(in the rows, 128 means zero)
Named turns come first, each shown by rows before and after it. Which turns, in which order, take the first row of each pair that follows to the second? Write the first one first, as in the answered first pair.
J_790:
[129 121 112 149 138 127 109 140 124 115 125 120 119 117 122 109 143 123
 132 129 146 118 148 126 122 107 122 126 142 129 127 123 124 130 127 137
 125 129 126 127 118 136 154 140 137 125 135] -> [122 119 116 147 133 130 112 141 126 115 117 114 114 126 124 107 145 126
 138 131 145 115 144 128 126 109 125 125 141 124 124 121 123 126 128 135
 127 134 126 129 120 135 152 136 142 117 129]
[127 182 117 117 134 119 168 124 186 129 182 178 172  75 124 188 124 118
 129 152  96 121 140  95 139 124  75 134 148 156 117 136 152 192 129 107
  91 131 163  54 121  88 100 154  78 112 134] -> [144 187  94 143 127 128 149 120 161 122 172 194 179  59 135 158 132 103
 120 155 105 120 140  92 122  97  71 141 141 167 115 143 124 184 118 115
  83  99 153  59 121 107 117 144  68 108 154]
[102 144  92 160  99 104 117 114 112 113 112 146 125 126 124 121 124  99
  72  76 147 132 119 141 130 105  97 187 145 135  82 134 127 142 119 127
 112 134 103 131 142 145 142 109 126 133 136] -> [103 146  94 168  89 114 112 111 108 114 100 136 118 136 137 113 124 104
  82  81 154 130 114 147 129  98 108 183 138 131  82 135 126 137 120 125
 116 139 105 138 146 148 146 106 138 130 139]
[ 96 114 130 147 100  90 130 144 124 164 122 123 141 139 148 157 126 128
 174 116 123 167 113 167 138 102  97 160 167 174 114 187 148 148 131 152
 135 155 132 129 144 150 138 125  81  97  93] -> [ 99 116 127 146 104  90 131 144 122 162 126 126 142 132 145 155 128 126
 169 115 119 166 112 165 138 101  97 164 170 178 115 185 146 150 129 152
 131 148 128 128 145 150 139 124  76  98  91]
J_407:
[147 146 136 127 146 150 109 148 111 149 145 154  92 122 155 119 157 160
 166 137 105 154 136 149 118 107 162  68  73 141 153 122  92 104 128 135
 108  81 141 118 148 143 129 115 167  90 122] -> [145 166 114 124 165 110 118 137 116 129 163 193 141  79 124 145 139 109
 127 111 116 152 145 126 119 100  97 123 115 161 127 111 106 132 114 129
  85  78 114  65 136 125 127 102 105 126 139]
[125 164 148  87 136 144 120 138 147 127 144 129 117 143 121 139 140 140
 130 119 123 115 118 110 147 134 147 130 115 115 138 142 139 123 136 140
 103 142 152 101 125 121 113 142 150 120 104] -> [127 162 139  84 144 137 121 135 144 121 147 140 133 135 105 145 140 133
 115 112 122 123 121 105 146 142 127 145 127 118 135 138 146 130 132 146
 108 136 140  96 121 121 112 136 129 135 102]
[101 114 139 127 123 139 117  97 138 112 133 139 146 142  82 132 110 101
 108  94 129 156  95 130 157 133 134 161 157 127 115 112 146 145 128 135
 146 162 127 142 130 121 116 106 131 166 113] -> [ 93 120 150 131 101 160 108  99 142 120 124 114 117 167 113 120 117 121
 132 107 128 148  94 145 166 121 165 135 134 123 123 123 135 135 127 128
 147 169 146 155 139 125 116 120 168 136 111]
J_383:
[134  98 163 107 109 134 136 136 138 145 128  92 113 157 120 145 129 152
 164 139 121 126 128 128 137 154 146 111 118 107 130 123 144 137 139 112
 146 149 157 136 140 120 110 132 128 121  94] -> [142 107 161 104 121 129 142 140 143 145 146 104 117 140 120 153 130 147
 165 148 111 128 132 116 141 154 137 106 118 119 138 124 143 145 139 116
 134 140 160 120 134 118 110 133 111 120  92]
[110 184 166 122  93  79 152 116 144 141 151 120 117 100 143 150 183 122
 163 123 145 125 126 152 122  92 102 115 125 126 137 102 155 152 126 125
  78 167 200  92 139 121 131 163 112 110 130] -> [127 187 148 117 119  74 143 118 136 133 174 147 131  76 130 150 193 115
 150 128 135 129 127 132 121  94  93 116 124 132 143 115 146 151 131 138
  75 140 191  80 126 136 137 149  92 125 128]
[ 75 129 132 120 143 102 136 149 126 136 140 144 150 156 124  98 133 145
 104  75 120 137  90 140 158 140  73 168 129  91 126 176 149  95 140 110
 133 135 150 112 142 121 145 150 140 155 117] -> [ 70 126 135 117 138 102 141 148 129 136 136 140 148 159 127 102 130 143
 111  76 123 138  91 145 159 139  77 168 128  95 122 169 151  99 143 106
 134 143 154 114 141 114 138 156 141 148 113]
J_496:
[141 123  84 127 151 126  83 122 120 179 155 152 138 139 152  96 126 117
  80 155 139  95 137 136 135 135 148 180  88 126 151 153 133 116 128 165
 152  88 162 133 140 122 163 102 165 117 113] -> [145 136  86 114 163 108 106 127 139 183 177 165 155 113 146 123 120 108
  89 170 126  95 149 124 140 129 129 174 100 150 165 148 141 142 129 161
 132  80 161 100 136 107 155 116 135 119 116]
[150 136 159 121 143 129 158 152 143 148 133 123 126  85 130 162 107 146
 158 182  68 126 128 105 119 137 134  76 139 165 141 133 116 153 111  89
 130 110 113 106 122 120  94 150  98 109 105] -> [136 115 169 148 105 158 136 151 128 147  85  88 102 131 153 126 109 163
 158 171  88 117 113 133 106 127 163  76 114 134 132 133 101 117 105  91
 158 124 114 164 140 137 109 144 151  99 106]
[135  95 152 164  96 186 179 115 109 131 105  92 192 129 126 122 118 148
 149 179 104 155 113 162  96 128 110  96 167 124 122  97  95 122 136  88
 145 163 130 146 162 112  87 104 109 112 111] -> [129  83 129 158 108 187 153 118  99 110  94  98 187 156 109  97 134 146
 107 143 107 152  95 162  96 149 121 126 159  89 112 116  90  84 144 110
 160 158 125 164 166 147 110  77 134 136 106]
Now pairs of rows:
Between the rows of a pair lie 2 to 3 turns.
[118 117  99  67 186  92 139 137 135 116 170 149 144 124  65 179 140 111
  84  73 103 142 111 109 160 185 120 144 158 101 123 143 161 136 144 148
 131 156 136  87 110 122 131 111 118 145  99] -> [125 122 118  76 169  87 162 132 140 135 172 144 158  99  76 200 122 107
 113 103 106 142 126 108 152 163 104 129 166 131 125 119 168 171 133 128
 115 161 133  69 109  96 112 132  83 130 108] | J_383 J_383 J_496
[117 121  91 150 129 150 105 108 133 121  74 140  98 152 123 103 148 120
 106  93 167 117 108 171 108  73 152 143  89 114 126 178  71 116  77 149
 135 119 114 187 157 144 167 114 169 129 139] -> [145 139  70 126 179 118 127 111 140 121 133 194 144  78  92 139 146  93
 102 112 139 126 127 132 117  73 108 141 114 160 140 174  74 164  82 155
 105  90 102 124 133 134 157 120  88 149 137] | J_496 J_496 J_383
[119 118  99 139 131 127 111 109  95 113  98 127 141 127 141  87 129 114
  82 112 131 123 111 127 106 131 116 144 140 142 107 130 106 107 114 152
 134  94 116 162 120 168 145 104 137 123 141] -> [109 128  95 116 153 109 119 110 113 104 120 140 148 120 121 107 129 106
  70  91 126 125 110 115 119 148 104 156 155 138 106 140 122 114 120 153
 126 109 122 133 117 164 141 100 127 136 132] | J_383 J_496
[124  79 175  93 149 124 138 157 106 135 115  90 139 150  80 167 124 129
 143 117 155 144 144 127 138 137 117 148 133 100 136 108 174 134 150 109
 162 157 122 155 122  66 131 100 112 127 101] -> [106 110 142  83 175 109 116 162 115 110 144 110 125 159  91 161 147 112
 115  72 153 134 135 125 163 133 118 179 124  94 124 140 171 119 148 129
 141 146 136 118 118  91 150  93 144 133 106] | J_407 J_496 J_496
[158 133 142 118 126 153 125 139 125 151 119 111 107 140 147 126 143 156
 179 183 111 129 126 133 132 130 167  72 111 150 142 129 119 124 127 106
 126 120 149 145 126 120 117 145 158  90 116] -> [147 131 145  90 152 131 148 141 147 152 143 123 119 129 121 161 138 152
 172 166  96 133 123 118 148 158 157  78 131 153 144 129 143 144 142 110
 125 134 149 115 116 106 103 145 140 105 104] | J_790 J_790
[127 118 114 149 122 123 137 160  94 123 113 128 146 142 106 122 116 112
 103 108 138 113 137 138 101 119 135 143 136  81 100 138 125 121 125 142
 128 141 113 146 127 137 159 107 126 136 123] -> [123 114 121 150 115 133 132 162  97 130 115 118 133 154 116 119 119 122
 117 113 135 111 137 146 106 117 146 131 127  77 105 143 124 115 123 139
 130 146 120 157 128 139 155 113 144 124 121] | J_407 J_407 J_407
[ 95 143 114 153 116 139  95 130 120 120 121 127  99 150 177 111 147 121
 127 106 161 135 138 141 139  89 155 105 103 137 123 126 106 107 112 118
 109 111 153 115 130 127 150 150 175  84 155] -> [147  76 138 124 135 147 126 136  98 160 115 126 128 122 122 129 126 153
 133 159 131 171 140 126 106 152 166  63 118 129 151 103 111 121 142 122
 164  97 119 169 119 121 130 131 116 107 119] | J_407 J_496 J_407
[162  99 128 131 139 111 135 137 109 136  81 125 108 122 127 138 120 135
 107 192  98 161 134 112  93 146 158  85 134  89 141 133 104  97 153 128
 163 153 102 165 121 123 129 112 141 156 112] -> [162 104 136 116 154 100 150 138 120 138 101 138 121 104 118 159 116 130
 112 197  92 161 143  98 100 153 143  82 145 102 145 129 115 115 157 127
 149 158 102 140 111 110 117 121 118 161 104] | J_790 J_496 J_496
[148 132 111 192 106 154 109 131  93 149 112 127 133 110 138 101 108 117
 127 157 138 137 131 135  94  88 127 103 118 127 137 113  97 121 108 132
 149  58 106 152 141 145 153 102 113 123 153] -> [140 129  96 173 129 144  94 133  93 130 120 135 133 128 117  96 121 111
  91 118 138 136 118 129 106 118 132 133 121 106 123 130 102 101 116 152
 157  59 104 148 141 163 165  80 128 151 143] | J_383 J_496
[125  86 130 135 129 117 147 143 146  93 137 153 121 146 116 114 131  93
  71  61 106  98 103 168 126 137 149 127 106  97 122 143 142  97 133 126
 173 109 157 131 168 178 167 136 141  99 136] -> [147 109 111 149 134 113 146 139 137  92 155 179 143 109 126 108 136  79
  77  86 104  91 119 155 116 106 126 119 109 131 134 140 121 108 118 123
 149  77 144 108 165 184 167 138 108  93 157] | J_496 J_790 J_790
[ 94 153 113 124 133 120 100 131 133 105 135 137  97 159 133 114 153 120
 114  68 140 111 123 135 162 123 131 183 117 110 105 151 139  87 127 149
 116 145 154  96 139 151 130 130 184 136 131] -> [ 92 169 142 118 123 112 136 128 160 125 151 131 108 129 142 150 132 119
 159 104 136 111 141 132 172 107 113 157 133 151 116 128 159 135 120 121
  92 163 159  58 134 107 104 161 153 117 134] | J_383 J_496 J_496
[ 92 135 127  74 144 140 137 153 166 124 158 125 116 150 137 138 157 136
 170 114  99 128 127 130 176 154 143 101 102 122 170 124 149 110 145 136
 104 124 142 110 123 123 123 159 160 106 123] -> [100 139 131  81 140 143 138 150 163 128 156 123 116 144 146 134 152 139
 190 133 102 126 131 129 172 142 143  88 100 131 172 124 143 118 141 127
  99 114 141 112 122 119 119 166 150  97 129] | J_383 J_496
[138 146  94 131 159 123 112 126 134 120 173 153 116 110 146 126 159 118
 148 136 108 131 148 122 148 105 127 119 113 151 142 143 121 127 115 128
 101  94 146  75 118 125 142 133 126 115 144] -> [155 111 123 148 129 133 137 121 114 149 131 128 143  97 128 129 119 128
 165 177 121 146 158 130 116 108 120 102 124 160 145 102 129 148 113 113
 132 104 123 118 120 100 125 131  82 119 138] | J_496 J_407 J_496
[ 90 153 165  73 171 106 159 164 173 159 185 105 115 112 105 212 108 138
 154 131 101 149 141 109 192 148 114  85 146 138 131 151 162 200 131 110
  95 174 169  55 130  97  84 152 135 116  87] -> [ 80 139 190  86 137 115 167 158 166 165 154  74 102 133 114 209  94 150
 166 131 114 146 138 130 182 143 124  83 142 125 126 136 169 198 130  98
 114 198 172  80 145  84  81 155 150 106  90] | J_496 J_790
[134 133 128 121 151 151 124 132 140 114 122 122  47 137  95 102 153  76
 114  91 133 137 172 134 129 147 124 135  91 129  74 138 160 117 155 118
 161  86  65 170 108 118 146  84  93 124 112] -> [127 161 134 125 149 139 142 130 162 112 147 132  53 113 112 125 149  62
 136 105 134 130 188 129 144 119 104 129  95 161  74 135 167 146 140 100
 129  87  73 126 106  93 132 103  79 109 124] | J_496 J_407 J_407
[ 95 125 138 124 137 181 103 144 124 152 142 106 119 141 136 117 114 133
 142 152  96 125 135 139  87 121 145  92 105 136 164 121 146 160 127 129
 120 125 125 149 140 157 146 151 142  92 138] -> [ 84 129 126 146 122 175  87 134 109 135 114 105 125 153 133  99 108 109
 106 113 123 123 128 145  79 117 124 137 113 122 134 118 143 142 115 136
 125 129 113 154 145 165 164 131 143 115 151] | J_407 J_496 J_496
[113 145 107 103 144 116 123 118 112 115 134 142 151 127 104 135 141 113
 107 110 123 121 113 117 122 137 129 149 135 126 119 150 132 123 128 140
 134 130 116 119 127 111 133 124 122 135 120] -> [108 148 108  98 147 117 118 123 121 116 144 137 136 131 112 136 151 120
 114 105 118 119 114 121 130 135 140 141 129 125 121 156 133 123 130 139
 125 129 125 110 129 115 137 133 137 123 114] | J_383 J_407 J_496
[166 123 151 130 115 108 195 131 142 141 130 112 132 113  67 170 115 161
 151 142 139 137 126 131 141 131 109 112 137 117 105  74 156 147 147 127
 130 142 129 126 138 101  87 163  74 118 110] -> [174 114 155 155  89 134 183 129 124 144 105  96 124 122  90 144 115 176
 164 162 146 133 125 145 125 111 122 100 119 113 107  70 136 135 140 126
 141 134 128 159 143 109  96 160  92 103 121] | J_383 J_496
[139 144 110 151 176 108 117 145 108 144 163 180 129 123 110 124 148  98
 100 137  86 111  76 121 120 119 137 144 134 151 118 143  97  96 130 135
 133  95 130 121 143 126 147 117 138 120 128] -> [104 133 149 171 126 125 128 140 120 150 122 128 105 172 135 125 133 112
 124 127 106 104  71 152 124 116 156 142 123 131 108 126 115  93 124 114
 145 142 139 155 166  95 141 133 181  96 132] | J_383 J_383 J_383
[150 112 103 101 184 123 125 148 105 129 164 167 156  95  88 138 136 121
  95 144 101 150 127 101 108 149 132 124 139 134 141 132 118 137 148 140
 129  93 100 114 112 151 121 102  85 150 105] -> [143 102 142 157 105 167 128 136  88 150  95 107 125 128 146 104 119 148
 150 182 133 140 131 144  84  97 157  94 108 137 141 106 102 130 125 111
 142 108 112 176 135 137 124 125 124 102 124] | J_496 J_790 J_496
[117  91 116 108 164 121 133 131 128 112 116 119 136 143  89 134 125 131
  93  73 130 148 113 131 128 194 126 163 144  96 100 132 144 111 143 140
 149 164 103 152 139 155 135  97 140 171  96] -> [117 103 151  84 167 129 163 139 163 145 151 103 109 131 118 175 131 162
 163 130 102 147 122 130 150 180 153  94 131 128 138 129 157 144 149 111
 130 171 135 121 129 124 104 144 147 116  79] | J_496 J_407 J_790
[123  51 172  82 136 149 144  92  96 111 151 121 108 144 169 109 131 127
 141 170 109 101 124 124 135 138 114 131 133 156 152 128 112 120 128  85
 128 125 142  92 127 109  96 145 132 131 112] -> [126  43 157  84 140 156 125  93  83 106 144 122 103 153 165  91 143 125
 121 153 116 101 115 122 132 145 123 139 125 135 147 139 101  91 132  94
 140 113 137 108 132 132 112 130 147 142 112] | J_383 J_496 J_496
[151 140  41 101 124 147 122 103 108 112 155 125 133 117  94 133 148  99
  80 152 181  90 154 119 116 105 152 137  91 134 120 172  96 118 141 126
 149  63 128 138  77 177 162  77 109 136 159] -> [120 130  79 120  72 163 130  96 122 124 103  67 105 167 122 129 129 115
 100 140 208  83 150 155 118 100 175 137  83 109 110 155 111 109 140 105
 168 119 142 175  96 155 156  95 159 110 162] | J_383 J_383
[ 50 125 168 132 152  97 132 147 156 124 127 147 154 129 175 145 152 143
 145 174 158 134 144 138 149 145 125  50 126 149 143  91 147 120 187 142
 120 164 105 102 103 130 122 117 138  61 154] -> [ 42 114 159 132 154 107 109 149 146 113 116 141 140 155 172 126 159 143
 118 148 163 134 128 152 148 158 141  64 114 121 136 107 144  89 195 157
 131 163 106 121 107 150 140  99 169  67 152] | J_496 J_383 J_496
[148 142 123 139 119 102 176  95 125 166 158 130 110 153 192 112 151 158
 204 140 116 127 196 145 128 158 117  80 119  78 218 127 127 102 139  76
 155 145 143 136 112 103 178 164 168  46 161] -> [185 111  98 140 140 110 163  96  88 170 147 148 136 140 158  88 150 158
 168 152 109 147 184 133 100 183 119  87 127  65 222 123 107  84 154 102
 186 113 118 179 105 131 193 130 139  82 149] | J_407 J_790 J_407
[140 112 127 125 135 116 141 128 120 142 112 134 157 113 100 150 103 115
 105 120 111 127 123 122 133 166 118 147 142 118 117 112 153 145 142 129
 146 146 123 126 141 121 123 124 125 152 116] -> [127 125 136 131 117 135 126 133 127 144 107 115 112 147 137 126 121 138
 130 125 113 116 113 139 142 149 157 125 110 109 125 130 141 124 140 129
 142 150 153 140 147 131 128 139 184 116 114] | J_407 J_383 J_496
[147 122 145 125  97 120 128 149 124 159 120  99 148 135 137 144 112 146
 173 191 119 144 126 127 104  94 129  88 123 153 153 109 133 152 150 124
 123 138 125 121 132  96 101 142 134  81 107] -> [144 117 149 137  84 119 133 144 119 153 101  92 154 138 132 137  99 135
 168 185 132 143 124 133 100  93 117 109 130 149 138  97 130 147 143 122
 128 148 116 127 139  88 103 136 131  91 119] | J_407 J_496 J_383
[ 87 106 166 167  90 117 139 120 124 127  75  94 116 161 142 124 103 136
 121 109 152 121 122 166 110 109 110 154 133 119 103 102 153 138 124 109
 140 174 131 150 153  88 128 117 128 134 148] -> [ 91 105 167 138 114  95 153 120 139 130  99 108 134 143 118 154 103 126
 109 100 141 128 126 153 121 129  92 163 154 120 104 102 171 154 130 113
 137 180 129 125 147  78 119 120 105 152 134] | J_790 J_790
[159 174 140 155  59  99 106  89 134  95  65 111 128 141 100  71 126  94
  92 158 127 142 121 119  87  37  71 138 112 138 105  97 133 137  99 140
 194  83 139 123 126 165 180  99 132 106 123] -> [159 170 143 154  58 106 105  88 133  95  59 106 118 147 107  64 129 101
  97 165 125 142 117 124  87  36  82 126 107 136 105  97 130 134 102 141
 198  81 141 131 125 169 177 103 142 100 121] | J_407 J_407
[153  93 125  70 153 145 120 128 148 110 131 149  85 125 113 150 119 140
 121 130 130 100 116 111 160 135 151 119 138  92 113 171 143 114 148 138
 143 137 104 128 146 144 154 120 113 124  81] -> [159 111 133  83 141 154 122 130 153 119 138 146  76 108 136 152 123 145
 153 161 127  96 126 111 166 103 154  94 124 118 125 170 134 130 137 127
 127 124 115 117 146 134 144 138 110  93  89] | J_496 J_790 J_407
[127 124 119 172 110 145 101 147 122 124  88  86 102 160 157  89 145 148
 127 128 141 118 119 152 120  95 135 137  85 136 132 134 111  99 122 116
 115 111 124 172 143 144 160 133 133  91 131] -> [134 155  90 134 169 107 108 151 149 105 160 138 125 117 132 121 165 119
 103 107 112 117 125 114 151 108 107 152 110 161 134 155 123 123 130 133
  75  92 128  94 119 144 155 131 103 115 123] | J_496 J_407 J_496
[ 98 160  93 169  78 173 128 149  94 148 160 138 133 155 106  69 145 146
 179 189 128 161 117 153 104  82 150 112 119 120 171 162  79  86  81 103
 168  57 178 143  89 164 147 108 208 137 117] -> [114 178  72 131 130 137 147 156 114 141 218 181 167 106  72 109 149 118
 166 191  99 169 125 119 122  97 118 120 150 143 178 168  92 120  89 110
 143  43 171  82  69 155 136 107 159 161 110] | J_496 J_496
